In the data rows, 128 means zero.
Some points:
[146 193 137 156 174  79  33 193   0  92 118 154  86 110  39 101 136 114
 121 160 163 132 153 131  95 149 145 112 172 146 255  95]
[186 170  88 156  73  69  50 188 105 140  99 233  81 172 174 194  88 103
 219  79 102  46 115 142 178 110 129 134  89 169 248 139]
[118 102 112 132 154 166 128 102 160 104 141 121 130 116 144 114 138 145
 145 128 134 176 123 125 119 121 116 102 127 103  90 122]
[ 63  96 189 226 158 153   0 171 205 219 163   0 174  69 202 211 157 124
 220  35 123 174   0  82  39 253 175 101   5 255  85 112]
[107 130 121 164 161 152 117 125 123 104 138 141 165 135 127 108 123 129
 101 124 170 155 138 135 116 100 136  86 127 107 143 106]
[124 123  92 155 176 157 125 108 133 116 142 120 133 134 114 128 134 142
 127 122 153 171 133 127 128 126 134  87 130 115 127 133]
[142 152 116 148 157 131 100 175  72 110 124 165 114  88  72  88 131 116
 135 135 147 178 130 125  90 130 130 136 146 122 141  96]
[101  78  99 119 148 180 149  86 192 112 152 105 144 137 157 133 143 158
 150 115 126 178 125 129 131 123 115 119 117  98  45 126]
[117 107 108 136 142 158 110  91 143 108 149  95 140 160 142 143 137 164
 124 126 137 164 140 136 138 136 127  99 132 108 122 137]
[124  98 111 124 147 166 124  97 159 104 140 115 121 115 144 116 141 147
 151 130 124 180 122 124 121 129 112 106 129 103  88 127]
[ 89  39 101  85 127 194 177  86 217 122 148 129 159 108 162 101 148 114
 165 105 111 189 108 127 113 103 105 161 103  84   0  87]
[145 158 140 152 109 132  70 162  73  92 136 119 126 139 115 126 125 186
 116 144 134 176 150 138 111 156 124 134 158 115 163 131]
[ 92 255 155 108  38 165 255  69 148 197 100 230  47  13 130 213 176 148
   0 163  96  41 184 114 171 126 123 126 255 154 171 145]
[122 152 120 158 136 142 103 167 103 101 144 126 141 144 111 134 128 188
 122 128 146 174 151 136 114 143 131 142 145 115 121 126]
[122  96  99 123 154 155 121  98 130 121 137 127 133 123 112 110 141 106
 133 123 137 169 124 129 120 122 128 110 126 110 112 107]
[112 231 126  97 255  65 255 119 144 188 102  96  63  93  49 173 143 114
 120 160 147   0 143  80 149 142 153 135 151 194  93 186]
[121 112 123 140 134 155 100  95 133 100 142 105 142 148 148 128 132 155
 117 133 139 163 137 135 130 129 124  90 135 105 139 130]
[133  86 255 142 129   0 212 139 116 169  94 110  74 155 124  88  53 109
  59 170  77  22 128  81  87 119 158 146 158 122 149 224]
[ 91 255 209 145 105  92 255  35 162 176  75 192  26 101 107 210 112 136
  57 142 101  38 113 186 117 164 141 158 255 120 144 131]
[139 141 123 168 135 146  86 112  91 105 136 119 151 150 124 121 120 145
  89 134 158 166 143 138 126 127 136  75 141 111 188 133]
[140 148 125 138 123 121  81 176  47 113 126 155 131 116  69  96 129 115
 115 134 144 170 141 137  94 139 136 158 150 121 158  89]
[106  56  92  95 106 178 154  99 159 139 147 126 172 140 126 113 141 107
 132 100 119 189 123 139 118 120 124 176 112  94  23  90]
[171 148 148  22  44 139 185 189  75 190 128  73 216  35 151  84 163 113
   0 208 126  30 223   0 189  76 112 134  60 205 108 215]
[141 153 142 145 154 102  32 115  44  88 126 113 104 143  97 117 137 118
 105 160 154 126 148 137 123 142 138  62 160 130 255 118]
[128  86 115 108 108 177 139 122 161 112 139 132 133  98 143 100 138 146
 158 122 107 206 115 125 103 131 103 162 127  94  29 110]
[158  81  49 116  56 133 139 126 218 173 116 222 122 174 221 197  96  88
 241  41  77  82  90 140 191  87 115 166  48 139  88 134]
[132  86  96 128 144 179 144  87 157 124 136 133 140 104 133  98 134 109
 136 118 131 195 111 124 115 114 118 104 118  98  75 116]
[115 124 117 111 143 110  80 160  59 116 131 143 125 131  62 107 146  95
 129 132 142 142 144 139 103 137 141 165 146 127 153  72]
[128 138 118 161 155 143  92 113 106 102 139 116 137 146 123 127 128 150
 108 135 156 158 142 134 127 129 134  77 140 115 174 132]
[141 112 122 135 128 155 100 102 115 107 132 125 131 118 130 103 131 126
 122 136 133 179 125 130 115 128 120  98 136 105 139 120]
[140 163 147  78 174  69 230 163 108 193 116  90 114  74  88 123 142 110
  57 182 129  10 181  24 160 108 143 124 110 197 118 218]
[113 117 111 102 134 111  80 153  63 120 138 126 124 149  63 125 151 110
 133 128 133 142 150 142 112 151 142 178 146 128 142  80]
[146  67  64  71  33 105  99 124 201 161 122 188  96 204 219 223 116 103
 255  53  51  53 104 148 201 118 111 203  62 148 103 126]
[159  58  34 102  64 150 156  93 255 175 122 199 106 174 242 212 105 104
 255  38  60  92  81 133 204  95 105 156  42 135  52 155]
[ 96  49  81 103 146 209 198  85 240 126 153 121 150 107 165 117 146 148
 176  99 111 207 107 120 120 111 103 151 101  85   0 115]
[118 100 116  97 116 117  70 117  66 121 138 112 134 163  83 125 148  98
 116 131 130 139 147 147 122 147 141 154 143 121 164  86]
[147  88 113 129 111 178 125  85 137 120 131 133 148 105 142  88 126 106
 119 125 125 202 111 128 112 116 115 103 124  93  99 117]
[148 164 124 155 133 127  72 161  69  98 136 118 110 138  97 133 130 184
 126 143 137 174 150 134 115 162 129 127 159 124 170 138]
[143  63 255 166 193   0 218 149 105 175  91  87  64 192  89  77  27  94
  87 162  87  16 111  79  72 127 179 142 133 124 151 245]
[139 125 100 148 148 155 116 122 110 119 135 133 134 121 104 112 130 130
 122 125 144 184 130 129 116 130 131 110 134 112 126 123]
[155 161  82 183  84 114 113 184 192 135 114 233 125 178 230 205  76 154
 218  58 115  65 112 139 185  81 121 124  66 148 158 155]
[157 132  79 147  83  93  86 150 162 146 107 228 110 181 206 195  90  89
 218  64 107  40 108 143 189  83 127 119  67 156 202 130]
[137 156 109 171 147 151 118 168  96 112 135 149 142 117  97 111 121 158
 117 124 154 190 139 130 104 130 133 128 140 114 121 122]
[100 139 129 138 165 114  81 152  80  99 136 137 137 142  90 116 139 119
 117 135 162 127 151 139 112 122 142 121 143 125 175  85]
[110  76  85 119 151 180 165 104 167 134 141 143 155 109 119 100 138 101
 141 104 135 190 115 126 112 107 124 139 110  98  35  96]
[142 188 150 169 167  85  20 154  11  82 121 132 104 138  75 111 130 123
  94 165 172 119 157 138 113 140 147  63 169 139 255 111]
[120  70 117  74 120 142  93  87 130 110 139  99 105 130 124 121 159 117
 162 136 101 159 126 132 123 150 113 146 137 110 101 103]
[114  63 121 109 105 197 157  89 202 108 142 127 157 103 182  95 134 142
 148 118 111 204 108 126 110 109  98 136 113  79  11 110]
[129 153 125 150 154 124  76 148  83  95 136 121 115 137 102 128 135 161
 126 142 147 154 148 133 117 145 132 110 152 124 176 124]
[130 186 126 179 184 106  60 163  49  91 132 131 115 142  79 128 129 154
 107 147 175 135 158 134 118 139 147  79 159 136 237 124]
[ 95   0 149 249  98 171 133 255 255 185 166  19 141   0  64  27 208 151
 113 113 121 121   0 255 231 174 108  63  34 254 255 140]
[143 138 121 136 150 116  57 114  61 103 130 112 105 140  91 122 140 122
 118 148 143 145 143 135 124 148 136  88 154 127 218 121]
[ 77  81 111  98 160 148 131 118 160 108 147 125 140 133 124 119 154 121
 156 119 134 143 133 133 117 116 124 151 122 109  63  81]
[124 142 235 129  59  52 224 125 120 188 102 159  97 101 141 121  95 122
   0 166  83  39 161  81 123 106 144 140 196 131 154 201]
[146 160 131 152 139 119  59 145  60  95 132 119 110 137  98 124 132 157
 117 149 144 158 148 135 116 153 132 103 159 125 204 129]
[116  61 101  86 143 171 140  84 176 117 139 122 114  97 136 102 154 108
 174 124 106 182 108 121 114 125 106 136 120 100  42 102]
[118 106  81 131  80 103 103 135 209 141 123 205 133 216 239 220  98 114
 222  54 105  22 116 151 204  77 126 134  56 148 157 126]
[171 255 216  81 250  27 255  99  89 129  60   0 186 204  65 106  55  78
 178 169 196   1  60 166  90 175 145 194  58 167  54 138]
[101 211 232 136 160  23 255  82 149 164  83 151   6 111 100 168 102 129
  92 163  89  12 119 131 107 154 147 141 245 135 156 174]
[214 241 175  10  41 142 211 119  48 162  88   0 245 105 135  96 122  98
  45 201 150  48 147  88 157 144 104 186  60 186  82 166]
[166  72  60 110  59 145 135  92 255 152 118 195  92 163 255 206 102 123
 255  56  57  88  80 130 201  96  94 131  51 133  81 165]
Along one direction, these points spread out more than along any other. Take the direction at right angles to it along which they spread out most. Go by this last direction. How far along it is each point below, from 0 to 99? The average is 50, and the first point in the table lies past the average. One standard deviation of the points above along it is 16.
[167 222 155   0   1 205 211 155  95 158 115  34 255  36 191  94 174 123
   9 212 149  33 199  35 191  91  79 180  47 199  39 151] 30
[ 93  38 115  53 112 160 138 104 166 121 139 134 135 102 128  90 160  81
 173 118  98 169 112 131 102 119 107 194 117  96  12  58] 56
[130 161 134 137 142  86  39 171   3 107 124 146 125 142  46 105 136  91
  97 145 161 126 157 145 103 140 153 133 160 137 243  76] 64
[110 128 128 155 140 150 100 115 125  97 144 113 157 157 144 130 127 163
 104 130 155 155 146 139 128 121 131  91 135 107 149 124] 60
[114 141 128 158 163 136  87 119 113  90 141 112 134 149 131 131 132 160
 114 139 158 143 147 135 128 127 132  76 142 116 178 127] 61
[145 181 134 177 153 101  40 151  14 100 125 135 133 151  72 114 121 119
  75 149 177 135 158 142 116 135 154  74 160 133 255 113] 65
[124  90 103 116 142 173 143 112 163 114 138 133 125  96 132 103 141 133
 160 122 119 194 114 121 109 125 110 136 124 100  48 112] 59
[131 136 119 144 122 152 111 157 115 104 142 126 134 129 119 125 130 182
 134 128 130 189 140 133 110 146 121 152 143 109  95 125] 61
[109 126 255 148  60  33 255 107 150 179  93 145 128 157 156 113  51 119
  19 143  86  48 123 126  91 109 151 178 185  96  97 180] 20
[ 97  90 114 126 123 172 132 100 174 106 155  97 163 164 164 143 137 179
 128 116 130 170 140 139 134 128 120 131 123  97  64 126] 57
